Here are some points, each followed by its number:
[-0.3 -0.6  0.4 -0.9  1.4 -0.4 -0.3 -0.3] 0
[-0.7  1.0 -1.4  1.2 -2.0 -0.3 -0.8  0.0] 1
[ 0.8 -0.2 -1.9 -1.5  1.6  1.1 -0.6  1.6] 2
[-1.0 -0.7  1.3 -0.5  1.3 -0.1 -0.8 -0.9] 3
[ 1.0  0.0 -1.7  0.5 -0.6 -0.2  0.4 -1.2] 4
[-0.5 -1.2  1.4 -0.8  1.0 -1.3  0.6  1.2] 5
[ 0.1  1.6  1.3 -1.3  0.8  1.4 -0.6 -1.3] 6
[ 0.4  0.6 -1.5  0.5 -1.3  1.0 -0.3 -0.4] 7
[-1.3 -1.2  1.4 -1.1  1.0 -1.1  0.4  1.3] 8
[-0.2  0.6 -0.3  1.5 -1.6  0.1 -0.3 -0.5] 9
[ 1.1 -0.4 -1.7  1.4 -1.3 -0.5  0.5 -1.4] 10
[ 0.1  0.4 -1.8 -1.5  1.5 -0.5 -0.5 -1.4] 11
[ 0.9 -0.9 -2.0 -1.1  1.3  0.3 -0.4  0.6] 12
[-0.3  1.7  0.9 -1.2  0.9  1.5  0.1 -1.3] 13
[-0.2  1.6  0.9 -1.4  0.8  1.5 -0.3 -1.4] 14
[ 0.3 -0.2  0.1 -1.0  1.1  0.2  0.3 -0.1] 15
[ 0.2  1.6  1.8 -1.1  1.4  1.5 -1.1 -1.7] 16
[-1.4  0.3 -0.5  1.5 -2.2 -0.4  0.2 -1.2] 17
[ 0.4 -0.9  1.9  0.2 -1.7 -1.5  0.8  1.6] 18
[ 0.0 -1.0  1.5  1.1  0.9 -1.5 -0.3  0.4] 19
New points follow, each followed by the numbers of its three nearest points above by angle, nearest first.
[ 0.3  1.0  0.8  0.7 -0.3  0.3  0.2  0.0] 9 6 16
[-0.5 -0.8  1.3 -0.1  1.3 -0.5 -0.7 -0.4] 3 0 19
[ 0.2  0.3 -1.2 -0.8  0.4 -0.2  0.4 -0.8] 11 4 12
[-1.1 -0.8  1.1  1.7 -1.2 -0.8  0.9  1.1] 18 19 17
[ 0.1 -0.2  1.4  0.4 -1.6 -0.6  0.5  1.3] 18 5 19
[-1.1  1.0 -1.3  1.5 -2.2 -1.0 -0.8  0.2] 1 9 17
[ 1.1 -1.2 -1.9 -1.8  1.9 -1.5 -0.3  1.3] 12 2 11
[-0.1  1.6  1.9  1.7 -1.1  0.8  0.5 -0.5] 9 17 13
[ 0.2  0.9  0.8  1.3 -0.8  1.1  0.6 -0.1] 9 17 7
